In the data rows, zero lies at 7.5, halfway between 7 and 8.
Here are some points:
vec![9, 7, 8, 7, 8, 5, 7, 6, 5]
vec![0, 6, 1, 10, 9, 10, 14, 13, 6]
vec![8, 11, 9, 11, 9, 10, 4, 7, 7]
vec![3, 6, 5, 8, 11, 13, 8, 12, 12]
vec![5, 6, 6, 8, 7, 9, 8, 10, 11]
vec![10, 5, 10, 4, 7, 6, 6, 5, 9]
vec![7, 5, 8, 6, 4, 7, 8, 8, 11]
vec![11, 6, 8, 5, 9, 2, 8, 4, 2]
vec![5, 5, 6, 7, 8, 7, 8, 10, 10]
vec![8, 8, 8, 7, 6, 7, 8, 7, 8]
vec![7, 10, 5, 10, 10, 5, 8, 7, 1]
vec![8, 10, 7, 9, 8, 6, 8, 6, 2]
vec![11, 10, 8, 7, 7, 3, 8, 3, 0]
vec![6, 8, 5, 8, 4, 6, 13, 7, 3]
vec![9, 9, 7, 8, 6, 2, 10, 4, 0]
vec![7, 8, 6, 9, 8, 6, 9, 8, 5]
vec![2, 8, 3, 10, 7, 7, 13, 11, 5]
vec![14, 5, 13, 3, 8, 6, 0, 4, 13]
vec![6, 8, 5, 9, 9, 8, 9, 9, 5]
vec![9, 7, 8, 8, 8, 9, 6, 8, 8]
vec![9, 8, 9, 7, 8, 7, 6, 6, 7]
vec![9, 7, 7, 7, 7, 6, 9, 6, 5]
vec![10, 7, 9, 6, 7, 7, 6, 5, 8]
vec![10, 5, 8, 6, 11, 6, 5, 6, 7]
vec![6, 7, 6, 8, 7, 6, 11, 7, 5]
vec![6, 9, 7, 9, 5, 8, 10, 7, 6]
vec![12, 5, 12, 3, 11, 8, 2, 5, 12]
vec![5, 11, 6, 11, 6, 10, 9, 8, 5]
vec![4, 7, 5, 9, 9, 9, 9, 10, 8]
vec![9, 10, 8, 9, 6, 6, 9, 4, 1]
vec![9, 7, 9, 6, 6, 9, 7, 6, 9]
vec![9, 7, 8, 6, 9, 5, 7, 6, 7]
vec![8, 9, 7, 8, 6, 5, 10, 5, 2]
vec![3, 5, 4, 9, 10, 8, 10, 12, 9]
vec![7, 7, 8, 7, 8, 9, 6, 9, 10]
vec![12, 8, 11, 5, 6, 4, 5, 2, 5]
vec![9, 4, 10, 5, 9, 7, 4, 8, 13]
vec![8, 7, 9, 7, 7, 10, 6, 8, 12]
vec![8, 8, 7, 8, 10, 6, 7, 8, 5]
vec![7, 8, 7, 10, 8, 9, 8, 9, 7]
vec![8, 6, 8, 6, 6, 7, 9, 6, 9]
vec![9, 7, 8, 6, 3, 4, 9, 5, 6]
vec![9, 7, 8, 7, 11, 7, 4, 8, 8]
vec![7, 9, 6, 9, 9, 8, 9, 6, 3]
vec![7, 7, 7, 7, 6, 7, 9, 6, 7]
vec![8, 10, 9, 8, 7, 7, 6, 7, 6]
vec![5, 9, 4, 9, 8, 6, 10, 9, 4]
vec![9, 6, 9, 5, 7, 6, 6, 7, 10]
vec![7, 9, 7, 9, 7, 6, 8, 6, 4]
vec![6, 4, 6, 5, 5, 8, 10, 9, 12]
vec![9, 9, 9, 8, 5, 7, 7, 7, 7]
vec![6, 9, 7, 9, 7, 10, 9, 8, 7]
vec![5, 10, 6, 9, 8, 11, 9, 9, 7]
vec![10, 9, 10, 7, 9, 10, 4, 6, 9]
vec![7, 10, 6, 9, 5, 6, 12, 5, 1]
vec![10, 7, 8, 7, 9, 4, 7, 5, 3]
vec![9, 4, 9, 4, 9, 6, 6, 7, 10]
vec![8, 9, 8, 8, 8, 8, 7, 7, 7]
vec![8, 5, 6, 6, 10, 4, 7, 8, 7]
vec![11, 9, 10, 7, 10, 4, 4, 5, 4]
vec![13, 7, 11, 5, 5, 3, 4, 2, 6]
vec![4, 7, 5, 9, 3, 6, 12, 9, 7]
vec![8, 10, 8, 9, 7, 7, 9, 6, 3]
vec![7, 8, 7, 8, 4, 8, 10, 7, 7]
vec![11, 10, 10, 7, 7, 6, 6, 3, 4]
vec![8, 6, 7, 7, 9, 6, 8, 8, 7]
vec![7, 7, 8, 6, 8, 9, 7, 8, 11]
vec![4, 9, 3, 10, 8, 6, 13, 8, 1]
vec![1, 10, 4, 11, 7, 13, 11, 13, 8]
vec![6, 6, 6, 8, 7, 6, 10, 8, 5]
vec![4, 9, 4, 11, 7, 10, 12, 10, 5]
vec![7, 8, 6, 8, 10, 6, 8, 8, 4]
Here are 24 more points, each followed by its number:
vec![9, 4, 9, 5, 12, 8, 3, 8, 11] 0
vec![14, 8, 13, 4, 6, 5, 1, 3, 10] 1
vec![7, 7, 7, 9, 10, 10, 6, 10, 10] 2
vec![10, 9, 11, 7, 6, 10, 5, 6, 11] 3
vec![7, 2, 6, 5, 12, 6, 6, 11, 11] 4
vec![7, 8, 6, 8, 7, 5, 9, 6, 4] 5
vec![7, 10, 7, 10, 10, 9, 6, 8, 5] 6
vec![9, 8, 7, 7, 7, 3, 9, 5, 2] 7
vec![9, 5, 6, 6, 8, 2, 10, 5, 2] 8
vec![6, 9, 6, 9, 8, 7, 7, 9, 6] 9
vec![5, 10, 8, 9, 7, 14, 6, 12, 14] 10
vec![12, 9, 11, 7, 10, 7, 2, 6, 6] 11
vec![10, 9, 9, 6, 8, 7, 5, 4, 6] 12
vec![5, 6, 7, 6, 2, 11, 12, 8, 12] 13
vec![15, 10, 14, 5, 10, 5, 0, 1, 4] 14
vec![11, 9, 9, 6, 8, 5, 7, 4, 4] 15
vec![9, 6, 10, 6, 9, 9, 3, 8, 13] 16
vec![10, 7, 8, 7, 6, 3, 7, 5, 4] 17
vec![5, 6, 5, 7, 5, 6, 12, 9, 7] 18
vec![4, 7, 5, 8, 3, 7, 12, 8, 7] 19
vec![8, 6, 7, 6, 7, 4, 9, 6, 4] 20
vec![3, 6, 3, 9, 6, 7, 13, 10, 7] 21
vec![9, 6, 9, 7, 8, 8, 6, 8, 11] 22
vec![12, 4, 12, 3, 7, 5, 2, 6, 13] 23
Which of these numbered points is nearest to each point below, ignoring the 2 directions in which the first points spread most? Its number follows each.
vec![8, 4, 6, 5, 9, 3, 9, 7, 5] > 8
vec![5, 8, 7, 7, 1, 10, 13, 7, 8] > 13
vec![6, 12, 6, 10, 4, 6, 11, 6, 1] > 1
vec![6, 5, 6, 8, 12, 8, 5, 11, 9] > 0
vec![7, 9, 7, 8, 5, 8, 9, 7, 7] > 1
vec![9, 9, 9, 6, 8, 8, 6, 5, 7] > 12
vec![7, 4, 7, 6, 7, 8, 8, 8, 12] > 21
vec![8, 12, 7, 9, 6, 6, 10, 4, 0] > 12
vec![9, 8, 10, 5, 2, 8, 9, 5, 9] > 13
vec![10, 6, 10, 5, 9, 8, 5, 6, 11] > 15
vec![10, 11, 9, 9, 8, 8, 7, 4, 3] > 14
vec![10, 8, 9, 7, 4, 5, 9, 3, 5] > 19
vec![1, 10, 3, 12, 7, 13, 12, 11, 7] > 12
vec![8, 9, 9, 7, 1, 7, 10, 5, 8] > 13
vec![8, 8, 9, 8, 10, 10, 4, 8, 10] > 6
vec![8, 9, 8, 8, 9, 11, 6, 8, 8] > 14
vec![5, 5, 6, 6, 6, 7, 11, 10, 10] > 18
vec![9, 8, 8, 7, 8, 3, 5, 6, 4] > 9
vec![5, 7, 6, 9, 7, 10, 9, 11, 10] > 22
vec![4, 10, 6, 10, 2, 10, 14, 8, 7] > 13
vec![13, 11, 13, 9, 10, 9, 0, 4, 7] > 14
vec![9, 12, 10, 9, 8, 10, 4, 6, 7] > 10
vec![4, 7, 2, 10, 9, 2, 13, 10, 0] > 4
vec![10, 7, 10, 6, 3, 6, 7, 5, 10] > 19
vec![4, 6, 5, 7, 10, 11, 9, 11, 13] > 15
vec![12, 8, 12, 5, 10, 8, 0, 7, 11] > 11
vec![6, 8, 6, 8, 5, 7, 13, 7, 3] > 18
vec![7, 10, 7, 10, 9, 8, 6, 9, 5] > 11
vec![9, 10, 8, 8, 4, 6, 9, 5, 3] > 1
vec![6, 9, 7, 8, 5, 9, 9, 8, 7] > 1
vec![5, 8, 6, 9, 11, 11, 6, 11, 10] > 6
vec![7, 2, 8, 4, 10, 8, 5, 10, 15] > 20
vec![5, 5, 5, 8, 7, 6, 10, 9, 8] > 21
vec![4, 11, 6, 11, 7, 11, 9, 10, 7] > 10
vec![8, 8, 9, 8, 8, 8, 5, 7, 10] > 16
vec![10, 6, 8, 6, 9, 5, 7, 6, 5] > 7
vec![7, 5, 5, 8, 9, 4, 10, 7, 3] > 8
vec![9, 5, 8, 5, 8, 5, 7, 5, 6] > 20
vec![8, 7, 7, 6, 6, 5, 11, 7, 6] > 18
vec![10, 10, 8, 8, 5, 4, 10, 4, 1] > 22
vec![7, 2, 9, 3, 10, 9, 4, 11, 15] > 20
vec![4, 8, 6, 8, 7, 10, 9, 9, 9] > 12
Here are 24 other points, each followed by its number:
vec![2, 10, 4, 13, 7, 11, 10, 12, 7] 0
vec![10, 8, 9, 8, 11, 7, 3, 7, 7] 1
vec![9, 4, 10, 5, 9, 10, 3, 10, 15] 2
vec![6, 7, 6, 9, 8, 7, 8, 9, 8] 3
vec![4, 7, 4, 9, 6, 6, 13, 9, 5] 4
vec![9, 6, 9, 6, 9, 7, 4, 8, 11] 5
vec![6, 7, 6, 8, 6, 8, 10, 8, 7] 6
vec![7, 7, 8, 7, 4, 9, 9, 7, 11] 7
vec![10, 11, 10, 8, 4, 9, 6, 5, 7] 8
vec![8, 6, 8, 7, 6, 7, 8, 6, 9] 9
vec![6, 7, 7, 9, 11, 11, 4, 12, 12] 10
vec![8, 7, 8, 6, 11, 11, 5, 10, 12] 11
vec![9, 7, 9, 6, 7, 6, 7, 6, 8] 12
vec![0, 8, 2, 12, 7, 11, 13, 13, 7] 13
vec![9, 6, 8, 7, 11, 7, 4, 8, 8] 14
vec![7, 6, 6, 8, 9, 8, 8, 8, 8] 15
vec![0, 8, 2, 10, 4, 10, 15, 11, 7] 16
vec![11, 10, 9, 7, 2, 2, 10, 1, 0] 17
vec![8, 8, 8, 8, 8, 9, 5, 8, 9] 18
vec![11, 9, 10, 7, 10, 6, 4, 4, 4] 19
vec![9, 6, 10, 6, 10, 11, 3, 9, 15] 20
vec![5, 8, 8, 8, 3, 11, 11, 8, 11] 21
vec![10, 7, 10, 6, 7, 6, 5, 6, 9] 22
vec![7, 9, 7, 10, 11, 9, 5, 9, 6] 23
The same question for these:
vec![7, 7, 8, 7, 13, 10, 3, 10, 11] > 1
vec![10, 8, 10, 7, 10, 6, 3, 6, 7] > 1
vec![10, 6, 9, 5, 7, 7, 6, 5, 9] > 6
vec![4, 5, 6, 8, 9, 12, 8, 13, 14] > 2
vec![7, 9, 7, 9, 7, 9, 8, 8, 6] > 18
vec![11, 10, 8, 8, 9, 6, 7, 4, 1] > 11
vec![3, 5, 6, 7, 9, 13, 7, 15, 15] > 2
vec![8, 10, 9, 8, 6, 10, 7, 7, 8] > 8
vec![5, 5, 5, 7, 7, 6, 10, 9, 8] > 4
vec![6, 7, 5, 8, 9, 9, 10, 9, 7] > 15
vec![7, 13, 8, 11, 6, 10, 9, 6, 3] > 8
vec![8, 9, 8, 7, 9, 7, 7, 7, 5] > 11
vec![10, 6, 9, 6, 5, 6, 8, 5, 8] > 9
vec![11, 8, 10, 7, 8, 2, 5, 3, 3] > 3
vec![10, 4, 9, 5, 8, 6, 4, 7, 12] > 3
vec![6, 9, 6, 10, 4, 8, 11, 8, 6] > 7
vec![9, 6, 10, 6, 15, 12, 0, 11, 15] > 23
vec![10, 6, 9, 5, 9, 6, 6, 5, 8] > 15
vec![10, 9, 11, 7, 6, 9, 5, 6, 9] > 8
vec![6, 6, 7, 7, 5, 9, 9, 9, 12] > 17
vec![11, 8, 9, 5, 4, 3, 9, 2, 3] > 16
vec![6, 8, 5, 8, 2, 5, 14, 6, 2] > 17
vec![9, 9, 9, 7, 9, 9, 6, 7, 8] > 20
vec![5, 6, 7, 8, 11, 13, 5, 12, 13] > 19
vec![7, 6, 9, 7, 10, 11, 4, 10, 14] > 20
vec![10, 9, 9, 7, 9, 7, 5, 5, 6] > 20
vec![6, 11, 6, 10, 9, 7, 8, 9, 3] > 10
vec![7, 7, 7, 7, 6, 10, 9, 8, 9] > 6
vec![7, 9, 8, 8, 1, 7, 11, 5, 7] > 21
vec![7, 7, 7, 8, 11, 10, 7, 9, 9] > 11
vec![7, 5, 9, 6, 7, 12, 7, 10, 15] > 6
vec![5, 4, 6, 7, 12, 11, 5, 13, 14] > 14
vec![8, 5, 8, 6, 12, 9, 4, 10, 12] > 14
vec![15, 9, 13, 5, 11, 4, 0, 2, 4] > 23
vec![10, 11, 10, 8, 9, 6, 5, 6, 5] > 20
vec![7, 9, 7, 9, 7, 8, 8, 7, 5] > 18
vec![7, 9, 7, 9, 5, 5, 10, 5, 3] > 9
vec![13, 7, 12, 4, 7, 6, 3, 4, 9] > 22
vec![11, 9, 10, 7, 4, 6, 7, 3, 6] > 7
vec![7, 9, 7, 9, 10, 7, 8, 7, 3] > 19
vec![6, 6, 6, 8, 8, 5, 9, 8, 6] > 3
vec![6, 9, 5, 10, 9, 7, 9, 8, 4] > 5
